Two rows play each game, the first against the second. How much does the first row win by? 20 is about a draw, 40 a big win and 0 a big loss. Wins can go round in a circle: one row can beat a second, the second a third and the third the first. Each row has two weighted sums of its numbers, A and B, taken from their middle values. A row wins by its A times the other's B, less its B times the other's A.
[ 25 -33 -40 -44 -26  38 -41   5  42  -2]
[-24   8  38  46  42 -48  49 -35 -27   3] ~ 14
[-15  25  45  59  49 -50  59 -21 -16 -14]
[-56  52  65  35 -11 -41  29 -24 -70  30] ~ 16
[ 52  -6 -50 -21   2  32 -11  66  40 -42]
[ 28  13 -46 -19   5  27  -8  43  30 -28] ~ 28
[ -2  22  26  46  46 -46  50 -10 -14 -11]
[-28  17  32  14  -3 -15   5 -30 -18  17] ~ 22
[ 27 -26 -44 -59 -33  62 -48  28  40   0]
[-32 -10  39  23  -6 -27   9 -47 -46  31] ~ 22
[ 25   6 -38 -14   7  22  -1  57  29 -33]
[-28  33  41  57  48 -59  60 -22 -36   4] ~ 23
[-20  20  34  -4 -42   2 -16 -12 -43  27]
[ 29   0 -37 -17  22  18   1  59  24 -29] ~ 29
[-17  17  36  57  49 -63  60 -33 -22  -3]
[-23  28  49  60  56 -63  61 -30 -28   7] ~ 21
[ 28  17 -46 -14   3  23  -1  55  32 -27]
[-21  35  41  61  43 -55  60 -24 -23 -17] ~ 22
[-54  30  62  28 -13 -41  15 -46 -67  38]
[ 34  23 -50 -19  -5  26  -6  71  30 -50] ~ 23
[ 14 -32 -20 -42 -41  40 -43  -3  31   6]
[-36  27  48  65  38 -59  59 -35 -38  -3] ~ 26
[ -9 -32  -4 -22 -26  12 -29 -20  12  32]
[-21  31  43  72  50 -63  73 -34 -23 -12] ~ 35
[-42  39  37  22  -8 -27   5 -16 -49  21]
[-25  60  43  68  51 -59  64 -13 -41  -2] ~ 19
[-23  47  53  61  55 -68  65 -32 -24  11]
[ 47 -28 -61 -25  15  31 -10  40  64 -31] ~ 21
[ 35  24 -55 -28   0  34 -15  62  38 -31]
[ 25 -42 -40 -38 -16  44 -32   2  25  -4] ~ 20
[-34  26  64  76  46 -75  57 -62 -45  26]
[-34  53  52  77  60 -72  74 -18 -41 -10] ~ 21
[ 35  11 -48 -13  -3  21  -3  70  24 -35]
[-51  20  58  22 -17 -30   2 -54 -59  48] ~ 11
[-26  63  41  67  54 -68  67  -5 -46 -10]
[-44  64  56  64  31 -55  64 -16 -28  -4] ~ 12
[-24 -19  21 -22 -35  12 -38 -34 -28  39]
[-58  68  66  30 -22 -40  12 -35 -78  36] ~ 24
[-21  31  31  54  43 -46  56  -6 -27 -14]
[ 41   8 -52 -23  -9  37 -11  63  34 -51] ~ 20
[-24  19  46  61  60 -65  64 -39 -29  -2]
[ 25 -47 -29 -65 -60  57 -67  -6  22  24] ~ 25
[ 24  23 -34 -10  13  21   4  49  22 -34]
[-26  11  39  50  36 -49  48 -40 -29   9] ~ 21
[ -7   9  11 -14 -33   2 -22 -18 -15  19]
[ 44  -5 -59 -25  10  36  -9  57  52 -38] ~ 20
[ 11 -29 -37 -63 -51  63 -67   9  19   6]
[ 27 -43 -40 -44 -21  39 -41  -3  34  -3] ~ 18
[ 12 -20 -14 -27 -16  20 -26   6   5  16]
[  5 -35  -7 -18 -22  16 -27 -30  -3  22] ~ 24
[-48   3  56  26   0 -39  17 -45 -59  34]
[  56 -105  -67  -81  -19   60  -75  -11   63    5] ~ 19
[-41   6  43  50  36 -47  50 -43 -23  11]
[ 32 -59 -40 -47  -9  44 -49 -10  30   5] ~ 1
[ 51   8 -45 -18   6  32  -4  69  44 -42]
[ 24 -52 -19 -45 -34  41 -50 -15  20  21] ~ 32
[ 34  -4 -46 -30   6  33 -14  50  41 -31]
[ 36 -58 -58 -70 -37  65 -58  17  59  -4] ~ 27
[ 37  37 -43 -12   3  24  -4  65  24 -27]
[-19 -49  24 -18 -19   4 -37 -52 -14  43] ~ 27
[-52  56  68  31 -14 -42  13 -26 -75  33]
[-39  21  56  27  -1 -27  21 -40 -52  36] ~ 20
[-17 -17  42  46  40 -53  42 -35 -19   8]
[ -3 -19   8 -19 -31  18 -26 -14  -4  15] ~ 19
[ 32  16 -41 -11  11  18  -5  53  32 -37]
[ 36 -81 -46 -64 -37  56 -72 -14  55  17] ~ 22
[-24  16  30  59  45 -56  54 -32 -23  -5]
[ 13 -67  -6 -25  -9  12 -36 -39   9  35] ~ 14
[ 34 -81 -58 -58 -18  50 -51   3  53   1]
[-37  46  52  69  46 -68  67 -21 -50  -2] ~ 18
[ 14 -49 -24 -50 -42  44 -61 -21  21  25]
[ 40  17 -38 -12  -6  27   0  57  38 -34] ~ 28
[ 18 -59 -24 -37 -16  34 -52 -29  23  20]
[ -9  20  18  37  30 -37  38 -25 -16   2] ~ 20
[ 28   5 -37 -21  -4  30 -10  45  31 -34]
[ 38  21 -53 -25  -8  29 -10  69  39 -31] ~ 17
[ 28 -41 -39 -53 -34  47 -50  25  34  -2]
[-37  38  50  64  44 -62  63 -37 -32   6] ~ 20
[ 26 -26 -45 -50 -30  46 -51  36  31  -4]
[ 30   7 -37 -10  -3  17  -6  47  26 -23] ~ 22
[-19  16  42  56  46 -52  56 -35 -11   2]
[-13 -48   1 -28 -31  14 -43 -32  -6  40] ~ 14
[ 58 -72 -73 -65 -26  63 -62  15  64 -12]
[ 22  20 -32  -6  -1  19   4  59  13 -35] ~ 15
[ -4 -73   1 -30 -33  18 -43 -37   4  36]
[  6  -1 -10 -46 -52  49 -50  10  -2  17] ~ 15
[-21 -51  26  -1   6 -19 -14 -59  -8  37]
[-34  32  38   5 -40  -8 -12  -7 -53  37] ~ 31
[-19   3  31  50  55 -48  52 -21 -17  -7]
[-29  22  31  60  52 -53  61 -26 -15 -11] ~ 20
[ 21  32 -34  -8   4  18   6  56  15 -33]
[-19  -7  44  47  40 -55  54 -45 -37   7] ~ 25
[-18  36  34  63  48 -56  66  -1 -24  -6]
[ 23  20 -32 -14  -5  22  -1  56  26 -30] ~ 20
[-14   7  20   5   0 -11  -4  -2 -27   8]
[-35  13  50  54  38 -53  50 -42 -36  17] ~ 21
[ 19 -10 -30 -53 -51  52 -56  21  14  11]
[-13 -62  10 -18 -15   4 -31 -50  -3  36] ~ 21
[ 38   5 -48 -24  -7  35 -11  65  40 -27]
[-45  -7  44  18   1 -29   8 -58 -44  39] ~ 16
[-38  52  54  62  36 -57  56 -23 -35  -7]
[-33  32  51  53  44 -68  57 -28 -32  10] ~ 20
[ 40   7 -48 -25  -2  38  -5  62  38 -45]
[-52  51  55   9 -35 -15  -3 -19 -58  43] ~ 15
[ 35  12 -34 -18   3  15  -9  43  28 -27]
[-23  32  27  49  42 -41  49  -4 -12  -7] ~ 17
[ 36 -11 -51 -28   2  37 -17  48  44 -28]
[ 33  15 -32 -10  10  17  -2  51  39 -30] ~ 19
[ 24 -10 -22 -35 -21  25 -27  20  28  -6]
[-17  21  33  62  56 -58  61  -7 -25 -12] ~ 19
[-15  -7  17 -20 -39   8 -29 -21 -20  36]
[ 10 -60 -19 -38 -18  22 -45 -30  23  19] ~ 14
[ 40  -4 -43 -21  -2  31 -11  68  36 -44]
[-51  39  70  29  -8 -44   9 -49 -64  40] ~ 24
[ -7  41  25  56  58 -57  60  -1 -21 -23]
[-42  -9  50   8 -28 -23 -18 -55 -53  45] ~ 24
[-27  10  39  63  59 -65  65 -24 -34  -6]
[ 33  25 -29 -10   3  21   3  56  40 -37] ~ 14
[-34   7  40  21   4 -29  10 -49 -34  27]
[ 11  10 -17 -38 -52  33 -35  35   9   8] ~ 31
[ 28  17 -38 -18  -2  27  -4  64  30 -31]
[-47  40  45  13 -19 -25   5 -13 -49  37] ~ 13
[ 13  44 -24  -5   8  15  10  65  14 -31]
[  43 -105  -64  -77  -29   66  -71  -20   73    5] ~ 25
[ 28   0 -43 -26  -6  34 -13  46  34 -45]
[ 31   7 -54 -22  -3  34 -10  64  48 -42] ~ 15
[ 38 -60 -45 -66 -41  62 -71  27  34  12]
[ 16 -14 -28 -35 -25  33 -33  15  37   5] ~ 24
[-15  33  38  61  44 -55  63  -8 -25   2]
[-24   6  40  57  51 -57  57 -31 -12   7] ~ 13
[ 17 -21 -25 -49 -44  48 -56  19  10  14]
[-31  19  45  56  49 -50  58 -40 -20   5] ~ 21
[ 39  24 -38 -15   4  27  -8  50  28 -33]
[-55  10  51  33  -8 -38  15 -44 -58  31] ~ 18
[-53  19  55  16 -13 -33   3 -39 -64  47]
[ 49 -56 -66 -70 -31  68 -63  28  54 -12] ~ 14
[-57  63  64  32 -27 -36  15 -25 -65  30]
[-56   9  51   8 -36 -11 -14 -49 -43  43] ~ 5
[-28  55  44  70  51 -73  69 -14 -35  -2]
[ 27 -69 -31 -57 -38  42 -56 -15  22  18] ~ 20
[ 49   9 -50 -26  17  27 -12  67  37 -32]
[-17  -2  13 -15 -24   7 -19  -8 -16  16] ~ 27
[-34   6  51  58  54 -62  55 -54 -38  10]
[ -8  19  32  54  52 -53  53 -25 -17  -8] ~ 14
[ 30   9 -37 -17   2  31  -9  57  36 -33]
[ 54 -52 -60 -72 -37  63 -69  30  36  -5] ~ 33
[ 27  21 -33 -15  12  31   4  50  45 -43]
[ 50 -49 -58 -66 -45  67 -63  21  39  -6] ~ 22
[ 29  12 -44 -11   3  26  -3  45  24 -33]
[ 32   2 -49 -21   7  29 -11  53  34 -23] ~ 21
